Here are some points, each followed by its number:
c(3.95, 1.85, -0.43, -1.99, -1.50, -3.27, 2.12, -0.39, 0.32, -0.74, 0.02,
  -0.77, 0.47, -0.56, 0.03, 0.12) 0
c(-0.59, 1.11, 1.78, -2.43, 0.14, 1.30, -2.77, 0.07, 0.77, 0.77, 0.26,
  -0.21, -0.79, 0.09, -0.01, -1.06) 1
c(-2.42, -0.80, 1.40, -4.16, -3.18, 1.41, -0.33, -0.53, -0.42, 1.56, 0.02,
  -0.28, 0.46, -0.76, 0.19, 0.95) 2
c(-1.32, -2.47, -3.23, 0.92, -2.45, 2.98, 0.99, 0.05, 1.73, -2.15, 0.80,
  0.10, 0.24, -0.37, 0.14, -0.09) 3
c(-0.96, 3.76, 0.75, 2.27, 0.49, -0.06, -1.13, 0.64, 0.43, 0.68, 0.28,
  -0.15, -0.07, 0.10, -0.53, -0.01) 4
c(3.97, -2.76, 2.51, 0.98, 1.55, 0.19, -1.02, -0.36, 0.00, 0.31, -0.11,
  0.92, -0.84, -0.89, 0.16, -0.16) 5
c(-2.63, 1.10, 2.25, -2.98, 0.63, 0.92, -0.63, -0.78, -0.92, -0.93, 0.03,
  -0.77, -0.21, -0.05, 0.29, 0.42) 6
c(-1.71, -2.49, -2.56, -0.29, -1.49, 0.08, 0.74, -1.34, 2.75, -0.61, -0.29,
  -0.23, -0.15, 0.35, -0.13, 0.56) 7
c(-3.37, -3.25, 2.14, 0.02, 2.04, -2.41, 1.56, 0.59, -0.49, -0.11, -0.15,
  1.08, -0.33, -0.47, -0.18, 0.00) 8
c(-2.11, -1.82, 0.49, -0.12, 0.86, -0.96, 0.33, 1.93, -0.39, 0.03, 0.64,
  0.29, -0.04, 0.08, 0.44, -0.36) 9
c(-0.92, 4.90, 2.17, 3.23, -0.23, 0.05, -1.08, -0.41, 1.51, -0.16, 0.06,
  -0.29, 0.37, -0.69, -0.75, 0.01) 10
c(-2.48, -1.41, 1.46, -1.10, -0.03, -0.61, -0.44, 0.22, 0.46, 1.27, 0.35,
  -0.66, 0.03, -0.19, 0.15, 0.34) 11
c(-0.71, 4.73, 2.98, 1.96, -1.22, 0.94, 0.51, -0.94, 0.41, -0.81, -0.15,
  0.16, -0.14, 0.30, 0.43, -0.13) 12
c(-1.91, -2.65, 0.36, 0.15, -3.99, 1.22, 0.61, 1.40, 0.97, 0.79, -0.17,
  -0.59, 0.22, -0.48, -0.47, 0.05) 13
c(-2.10, -0.25, 2.22, 1.94, 2.83, -1.80, -1.23, 1.41, 0.16, 0.76, 0.49,
  0.31, 0.95, -0.50, -0.16, 0.17) 14
c(-3.34, -1.11, 3.08, -1.93, 1.05, -0.80, 0.46, -1.38, -1.05, -0.66, -0.31,
  0.52, -0.41, 0.18, -0.05, 0.11) 15
c(4.14, -2.13, 2.40, -0.37, 1.17, 0.55, -0.27, -0.87, 0.07, 0.82, -0.94,
  0.47, -0.52, -0.58, 0.28, 0.12) 16
c(0.80, 2.06, 0.30, -1.39, -1.91, 1.34, 2.67, 0.25, -1.05, 0.84, 0.32,
  0.62, 0.51, 1.21, 0.62, -0.25) 17
c(-0.16, 1.01, 2.13, -3.85, -1.59, 2.23, -2.90, 0.00, 0.21, 1.44, -0.23,
  0.16, -0.21, -0.26, -0.32, -0.40) 18
c(5.03, -2.84, 2.89, 0.27, -0.28, 1.18, -1.60, -1.73, -0.98, -0.23, -0.08,
  1.42, -0.84, -0.73, 0.16, 0.26) 19
c(4.20, 1.13, -0.98, -3.26, -1.13, -3.27, 0.47, -0.19, 0.06, -0.57, 0.57,
  -0.17, 0.00, -0.49, 0.54, -0.08) 20
c(-0.57, -0.35, -5.58, 0.28, -1.68, -0.31, -1.25, 0.87, 0.27, -0.49, -0.96,
  -0.66, -0.77, 0.58, -0.16, 0.04) 21
c(-1.85, -1.60, -1.53, -2.15, -1.02, 0.53, 0.48, -1.80, 2.68, -0.06, -0.22,
  0.30, -0.28, 0.41, -0.56, 0.21) 22
c(2.92, -1.86, 1.44, 0.24, 3.07, -0.44, 0.90, -0.03, 0.93, 1.44, -0.97,
  -0.62, -0.50, -0.71, 0.73, -0.45) 23
c(-2.31, 1.47, 2.09, 1.07, 2.31, -1.08, -1.69, 0.50, 0.29, -0.54, -0.01,
  -0.44, 1.07, -0.06, 0.13, 0.47) 24
c(-1.16, 2.68, 1.41, 0.53, 0.47, 0.55, -1.66, 0.33, 1.11, 0.97, -0.02,
  -0.33, -0.31, 0.08, -0.28, -0.28) 25
c(1.01, 4.10, 0.16, 3.01, -1.30, -0.46, 1.58, -0.67, 0.99, 0.52, -0.21,
  0.14, 0.13, -0.29, -0.25, 0.33) 26
c(-2.52, 0.25, 2.21, -3.29, 0.20, 1.01, -0.58, -0.77, -0.88, 0.02, 0.31,
  -0.52, -0.20, -0.29, 0.25, 0.45) 27
c(0.82, 2.24, 1.99, -1.51, -1.32, 0.81, 1.00, -0.41, 0.99, 0.17, -0.02,
  1.00, 0.17, 0.61, 0.60, 0.11) 28
c(-2.02, 0.66, -0.31, 1.02, 2.49, -0.50, -1.21, -0.82, 1.21, 0.09, 0.49,
  0.43, 0.79, 0.38, -0.21, 0.00) 29
c(-0.87, 2.62, -0.09, 1.95, 0.40, -0.33, -1.02, 1.60, -0.52, 1.00, 0.56,
  0.68, -0.39, 0.16, -0.24, -0.41) 30
c(-0.83, 5.12, 1.74, 3.33, -0.38, 0.00, 0.03, -0.03, 0.10, -0.30, 0.12,
  -0.06, 0.16, -0.14, -0.43, 0.09) 31
c(3.67, 1.48, -2.24, -0.50, 0.48, -3.79, 3.20, 0.58, -0.24, -0.27, 0.81,
  -0.83, -0.85, -0.43, -0.25, -0.13) 32
c(3.08, -3.78, 3.11, 2.67, 0.04, 1.31, -0.45, -0.13, -0.79, 0.74, 0.31,
  -0.26, -0.89, 0.02, -0.31, 0.17) 33
c(-2.37, -1.72, 0.34, -1.95, -1.83, 1.12, 0.86, 1.85, -0.65, -0.37, 0.56,
  -0.49, -0.11, 0.16, -0.22, -0.22) 34
c(4.14, 0.74, 0.41, -4.15, -0.43, -0.96, -0.63, 0.47, 0.10, 0.19, -0.39,
  0.09, 0.82, 0.19, 0.02, -0.43) 35
c(-0.77, 0.74, 0.27, 1.81, 0.69, 0.53, -2.22, 1.72, 0.21, 0.89, 0.31,
  0.33, -0.10, 0.41, -0.30, 0.27) 36
c(-1.10, -0.27, -3.81, -1.13, 1.86, 0.13, -0.13, -1.60, -0.50, 0.66, 0.37,
  -0.09, 0.67, -0.36, -0.08, -0.44) 37
c(-0.18, 1.52, -5.18, 4.10, 0.22, -0.79, -1.55, -1.25, -2.68, 0.80, -0.94,
  0.38, 0.18, -0.87, 0.09, 0.40) 38
c(-1.86, -1.81, -1.71, -1.71, -0.74, 0.09, 0.70, -1.49, 2.25, -0.02, -0.25,
  0.01, -0.19, 0.22, -0.39, 0.31) 39
c(-1.95, -0.53, -1.43, -0.91, 3.07, -0.73, -0.09, -1.39, 0.32, -0.03, 0.34,
  0.07, 0.18, 0.76, -0.29, 0.37) 40
c(-0.39, -1.50, -5.66, 2.82, -3.27, 1.63, -1.23, 1.13, 0.72, -1.45, -0.84,
  -0.18, 0.36, -0.84, 1.13, 0.07) 41
Which point above is nearest to each new point, looking only along the 3 directions in which the numbered points spread most? Its number follows each.
c(-3.38, -4.27, 2.37, -0.68, 0.42, -4.17, 1.88, -1.54, 0.18, 0.20, -1.33,
  0.45, 0.07, 0.24, -0.18, -0.04) 2
c(-0.92, -0.56, -4.39, 0.28, 1.89, 0.41, 0.08, -1.49, -0.98, 0.70, 0.82,
  0.22, 0.68, -0.14, 0.06, -0.30) 37
c(-2.02, -3.19, 0.17, 1.12, -0.74, -0.97, 0.19, 1.76, 1.38, 0.54, -0.26,
  -0.24, 0.16, -0.73, 0.19, 0.36) 13
c(-1.75, -1.73, -2.44, 0.56, 1.70, -1.27, -0.08, -0.97, 1.03, 0.15, 0.57,
  0.21, 0.10, 1.29, 0.12, 0.71) 37
c(-0.90, 0.40, -4.10, -0.18, -0.34, -1.26, -1.97, 0.75, 0.47, -0.03, -1.62,
  -0.25, -0.48, 0.59, -0.52, -0.29) 37
c(1.23, 2.94, 0.24, 1.33, -0.05, -1.75, -0.28, -0.05, 1.24, -0.46, 0.10,
  -0.73, -0.25, -1.11, -0.08, 0.03) 26
c(1.05, 2.49, 1.82, -1.04, -1.74, 1.23, 2.25, -0.86, 0.39, 0.34, 0.06,
  1.11, 0.53, 0.64, 1.31, 0.21) 28
c(-1.53, -1.71, -2.66, 0.98, -0.07, 1.22, 0.09, 0.08, 0.74, -0.96, 0.84,
  0.46, 0.40, -0.01, -0.05, -0.09) 37
c(1.39, 1.18, -1.24, -0.66, -0.19, 0.16, 0.18, 0.87, -0.39, 0.20, 0.49,
  -0.16, 0.03, 0.79, -0.21, 0.12) 17
c(0.80, 3.27, -1.21, 2.01, -0.37, -0.85, 0.68, 0.49, -0.66, 0.81, 0.06,
  0.33, -0.13, -0.08, -0.96, -0.34) 26
c(0.83, 3.69, 0.12, 1.72, -1.25, -0.32, 1.81, -0.35, 0.35, 1.20, 0.35,
  0.48, 0.11, 0.28, 0.26, 0.07) 26
c(4.98, 1.43, -1.00, -3.17, -2.03, -0.35, -0.13, 0.52, -0.84, -1.06, 0.79,
  0.40, 0.64, 0.19, -0.82, 0.21) 20
c(-0.97, 1.76, -0.49, 0.99, -0.03, 0.54, -0.62, 1.70, -1.19, 0.77, 0.51,
  0.54, -0.89, 0.37, 0.09, -0.31) 36
c(-1.59, -1.20, -2.43, 1.31, 1.18, 0.52, -0.16, 0.24, 0.32, -0.46, 0.90,
  0.67, 0.48, 0.09, -0.07, -0.21) 37
c(0.97, 4.23, 0.33, 3.06, -1.21, -0.54, 1.98, -0.62, 0.96, 0.54, -0.21,
  0.01, 0.15, -0.79, -0.22, 0.27) 26
c(1.15, 2.54, 0.26, 0.44, -0.24, -0.78, 0.36, 0.01, 0.81, 0.24, 0.17,
  -0.24, -0.32, -0.01, -0.05, -0.09) 17
c(-0.30, 0.43, -5.48, -0.74, -0.48, 0.27, -0.73, -0.96, -1.23, 0.31, -0.70,
  -0.38, -0.67, 0.62, 0.08, 0.06) 21
c(-1.94, -1.26, -1.37, -2.11, 1.27, -0.06, 0.32, -1.65, 1.33, 0.15, -0.03,
  0.07, -0.29, 0.27, -0.53, 0.21) 13
c(-0.56, -0.85, -3.50, -0.99, 2.03, 0.58, 0.84, -1.79, -0.29, 0.63, 0.03,
  -0.54, 0.29, 0.56, 0.33, 0.04) 37
c(-1.68, -1.91, -1.74, -0.86, 1.70, 0.48, 0.57, -0.30, 0.54, 0.31, 0.95,
  0.29, -0.15, 0.99, -0.03, 0.01) 13
c(3.84, -5.58, 3.27, 3.62, -3.20, -1.16, -2.79, -2.46, 0.14, -0.51, 1.01,
  0.37, 0.10, 0.21, 0.24, 0.01) 35
c(-1.00, -0.19, -2.79, 1.53, -0.41, -1.21, -2.14, 2.81, -0.04, 0.32, -1.09,
  0.19, -0.79, 0.76, -0.35, 0.18) 37
c(-2.45, -0.60, 0.89, -3.90, -1.14, 1.10, 0.73, 1.08, -1.63, -0.17, 0.32,
  -0.31, -0.42, -0.36, 0.08, 0.10) 2
c(4.17, 0.95, -2.46, -0.48, 0.41, -1.78, 1.50, 0.79, -0.61, -1.36, 1.02,
  -0.64, -0.62, 0.34, -0.39, 0.09) 32
c(-0.32, -8.09, 6.29, 6.89, -8.16, -2.03, -1.07, -1.87, -2.71, 0.44, 0.16,
  -2.38, 1.38, 1.36, -0.25, -1.21) 18
c(-1.98, -1.60, 0.36, 0.76, 1.06, -1.16, 0.11, 2.42, -0.90, -0.55, 0.38,
  0.80, 0.16, -0.04, 0.38, -0.31) 40
c(4.79, 0.36, 0.01, -3.35, -0.51, 0.01, -2.49, 0.26, -0.21, -0.81, -0.41,
  0.44, 0.26, 0.29, -0.34, 0.22) 35
c(-0.70, -0.86, -3.66, -0.92, 2.21, 0.46, 0.61, -1.71, -0.18, 0.56, 0.14,
  -0.54, 0.05, 0.83, 0.29, -0.04) 37
c(3.88, -2.09, 1.33, 1.37, 2.52, 1.85, 1.11, 0.60, -0.10, 0.42, -0.50,
  -0.29, -0.09, -0.04, -0.06, 0.08) 23
c(1.77, 0.79, 0.62, -3.76, -1.27, 1.42, -1.06, 0.61, -0.28, 0.31, 0.56,
  0.59, 0.47, 0.26, -0.33, 0.55) 33
c(-2.34, 2.15, 1.96, 0.97, 2.38, -0.85, -1.38, 0.51, -0.09, -1.07, -0.24,
  -0.65, 0.89, -0.16, -0.08, 0.19) 24
c(-0.75, 1.09, 1.69, -2.49, 0.06, 1.82, -1.79, 0.52, 0.61, 1.11, 0.24,
  -0.22, -1.08, 0.17, -0.09, -0.82) 1
c(5.28, 0.93, -1.03, -3.31, -1.71, -0.77, -2.95, 0.25, -0.45, -1.66, 0.57,
  0.73, 0.16, -0.17, -0.55, 0.20) 20
c(-0.12, 0.45, -5.91, 3.98, -1.06, 0.00, -1.52, -0.83, -2.03, 0.17, -0.93,
  0.21, 0.08, -0.75, 0.53, 0.30) 38
c(0.96, 3.84, 0.50, 2.15, -1.50, -0.36, 1.76, -1.11, 0.80, 1.09, 0.10,
  0.71, -0.38, -0.07, 0.14, 0.08) 26
c(-1.99, -1.99, 0.85, -1.15, -3.53, 0.47, 0.10, 0.65, 0.77, 1.80, -0.01,
  -0.63, 0.48, -0.64, -0.49, 0.59) 34
c(0.68, 3.49, -0.41, 1.93, -1.61, 0.08, 2.59, -0.22, -0.38, 1.04, 0.12,
  0.79, 0.19, 0.55, 0.05, -0.09) 26
c(-1.37, 0.69, -2.02, -1.28, 1.81, 0.58, -0.97, -2.18, 0.77, -0.37, -0.40,
  -0.21, 0.21, 0.07, -0.17, -0.44) 40
c(4.58, 1.83, -0.75, -3.42, -2.21, -0.73, 2.00, 0.58, -0.90, -0.39, 0.90,
  0.06, 0.88, 0.31, -0.73, 0.10) 20
c(-0.77, -1.00, -3.46, -1.69, -0.76, 3.05, 0.47, -1.26, 1.13, -0.82, 0.22,
  0.04, 0.22, -1.30, -0.09, -1.03) 7
c(0.73, 2.51, -3.51, 2.44, -0.68, -0.38, 0.58, 0.18, -1.89, 1.47, 0.95,
  0.66, -0.66, 0.30, 0.16, -0.20) 38
